In the rows, zero is written as 100.
A single turn carries every row of the set below to another of its rows. Some are shown first; where does it send the rows asked next?
Dobi: 88 91 76 87 82 111 93 82 105 98 94 87 119 96 99 117 106 113 111 99 99 87 98 105 110 121 70 100 95 131 89 102 97 104 98 87 94 94 83 103 106 99 99 87 107 92 98 111 105 142 107 103 119 114
leve: 90 70 92 108 109 82 86 94 102 104 92 111 115 108 105 98 104 117 101 97 103 88 99 105 75 54 107 113 99 88 102 96 89 100 94 95 85 82 109 102 111 90 88 112 100 91 98 88 82 84 106 109 125 101
fulaf: 96 128 114 97 110 95 98 91 107 102 87 98 77 99 92 93 101 108 103 112 112 65 102 105 97 101 119 99 98 96 99 111 99 97 95 98 105 106 87 107 120 98 110 113 99 104 101 107 88 36 109 105 71 95
led: 121 75 119 114 78 93 113 92 107 98 94 92 103 98 84 94 103 95 99 89 91 106 95 94 120 93 123 93 92 109 95 98 100 100 96 95 93 64 101 69 110 103 102 114 91 98 99 109 68 83 108 88 102 119
sovon: 118 73 113 119 70 89 105 89 106 103 92 92 112 105 89 99 102 96 109 93 90 106 102 104 121 100 122 102 92 107 102 99 92 105 96 90 94 62 99 77 105 98 104 110 88 91 93 99 65 92 104 94 106 127
Feke: 116 120 114 92 75 103 109 94 99 104 111 113 94 98 92 106 99 88 89 106 95 106 103 103 93 122 94 87 85 113 96 125 96 103 104 106 105 161 99 121 101 100 99 106 99 116 104 98 101 84 92 103 92 89
Rugum: 103 123 120 108 101 79 103 88 105 112 82 89 105 112 92 111 97 99 116 133 101 76 115 128 108 102 115 107 93 105 110 116 89 117 87 96 112 108 78 123 112 90 118 101 91 103 91 79 89 63 101 112 87 112
nitu: 110 83 112 114 71 101 114 81 104 97 96 97 104 97 84 91 101 96 98 82 90 99 95 87 116 93 126 91 98 106 95 98 101 104 100 82 95 67 105 73 104 108 104 109 94 103 91 112 65 78 95 89 97 117
koli: 77 98 84 82 88 116 109 81 104 100 99 93 118 88 91 114 97 111 105 92 96 87 96 98 107 109 80 82 96 135 93 108 101 104 107 77 110 93 88 106 93 111 105 77 113 105 95 113 106 133 93 98 119 104
sigam: 93 118 95 109 111 95 106 100 102 100 97 105 109 115 104 113 111 121 118 111 82 84 100 123 97 108 148 130 92 76 95 95 104 101 93 103 107 122 102 84 96 97 94 111 107 88 99 95 124 113 95 108 93 113
gim: 80 116 106 100 78 95 95 95 102 95 107 89 111 101 91 96 96 96 107 104 111 99 96 108 123 112 43 100 98 101 98 97 96 98 94 84 98 94 97 131 95 105 102 115 88 104 96 105 117 132 93 104 104 95
vut: 83 110 106 95 88 91 87 108 106 95 108 90 96 96 95 91 96 100 106 100 118 100 91 107 120 115 46 100 96 98 95 96 97 87 96 95 95 88 100 122 101 103 98 124 88 97 106 113 117 125 106 101 103 91
zag: 120 113 115 89 81 93 101 109 101 109 114 113 88 95 98 106 93 95 95 107 97 111 102 110 90 126 96 90 80 111 99 126 92 98 106 115 108 152 104 120 99 95 101 107 97 107 109 96 100 83 100 103 98 90
tubib: 115 121 120 106 111 85 103 92 108 101 81 84 89 108 90 104 107 101 107 128 107 73 108 116 108 101 109 110 94 103 96 110 98 106 86 110 98 112 75 109 129 90 110 116 93 102 103 96 96 56 117 106 77 104
Zolod: 106 80 107 119 63 97 105 78 101 102 93 97 114 104 90 95 101 96 107 86 89 100 100 98 120 100 125 98 98 104 104 99 93 107 98 77 94 65 105 80 98 103 105 108 91 97 86 102 60 85 91 95 102 126
vovun: 71 119 112 94 84 97 104 98 104 97 112 96 105 92 88 92 87 97 102 97 111 98 91 103 120 105 52 87 99 106 100 100 98 97 101 79 109 90 103 130 85 113 105 110 91 112 95 108 115 123 85 100 104 87
Figap: 87 79 87 113 101 92 93 74 99 95 88 108 124 112 101 98 112 109 96 96 99 81 102 96 78 50 102 116 107 89 97 91 93 105 90 85 78 94 102 103 114 95 87 109 101 100 91 90 85 85 98 110 116 102
Dib: 92 84 82 79 98 108 88 100 111 98 98 88 100 87 99 110 103 119 108 94 106 89 91 101 107 121 75 95 90 129 86 103 101 90 104 101 96 85 89 95 110 98 96 94 108 87 111 122 107 133 120 97 119 105
dalan: 111 122 102 95 65 104 94 89 95 103 109 115 97 105 102 106 102 92 94 105 97 102 107 105 91 133 91 99 89 106 96 121 91 102 103 104 96 162 100 122 103 96 98 108 98 107 103 99 96 85 93 110 89 95
tib: 94 69 108 106 121 80 105 98 105 102 95 107 114 101 95 100 99 111 96 100 99 92 97 102 77 41 111 101 95 97 102 99 95 103 96 97 95 82 107 103 108 97 91 104 102 103 98 86 89 86 105 103 129 95
labe: 97 115 103 102 121 94 113 108 107 98 100 106 97 108 100 109 109 123 112 107 84 87 95 117 96 102 151 121 89 79 92 96 108 96 95 112 112 118 105 81 98 99 93 112 109 92 105 100 128 106 101 104 93 106
nebo: 86 125 95 106 107 101 116 89 101 97 97 108 110 113 98 111 110 118 112 105 81 81 100 115 98 101 150 122 98 77 95 95 107 105 94 94 110 125 103 86 90 104 96 104 111 97 94 97 124 109 84 109 88 109
Sikip: 91 79 102 109 111 90 115 78 102 94 92 105 123 106 90 100 107 104 88 98 96 85 99 93 81 38 105 102 102 96 96 94 101 109 91 89 88 94 101 103 112 101 91 104 103 112 94 88 92 86 96 104 121 96
gez: 77 113 111 89 92 96 96 113 108 97 114 96 91 88 90 88 87 102 102 94 117 100 87 100 116 109 53 87 95 102 97 101 99 85 102 92 105 84 108 122 90 110 101 118 91 105 105 117 116 117 99 97 104 83
tata: 90 124 104 101 119 101 122 99 104 95 100 109 101 107 94 108 107 120 107 103 81 84 94 111 96 96 154 114 93 82 94 97 112 100 99 101 115 122 105 82 92 106 95 107 111 101 101 102 127 103 89 102 90 102
sus: 84 129 114 99 100 89 98 88 104 113 90 103 93 102 93 100 91 107 114 116 105 69 108 117 99 102 125 96 97 99 112 118 89 108 98 86 119 104 91 122 101 99 117 100 97 105 87 92 82 45 92 110 81 102
mina: 114 112 105 92 71 95 86 103 98 110 111 117 90 102 105 106 97 97 99 107 99 107 105 113 89 137 93 100 83 104 100 124 87 97 105 111 100 153 104 121 102 90 98 110 95 98 107 97 93 84 101 108 95 95
zagu: 81 92 88 73 102 114 102 98 110 99 104 95 97 79 92 107 93 118 103 86 102 89 89 93 103 110 84 76 91 134 89 108 104 91 110 90 111 84 96 98 97 109 102 85 113 100 105 123 107 123 107 93 120 97

Figap -> Sikip
led -> sovon
gez -> vut
And these:
zagu -> Dib
nebo -> tata
tubib -> Rugum
Feke -> zag

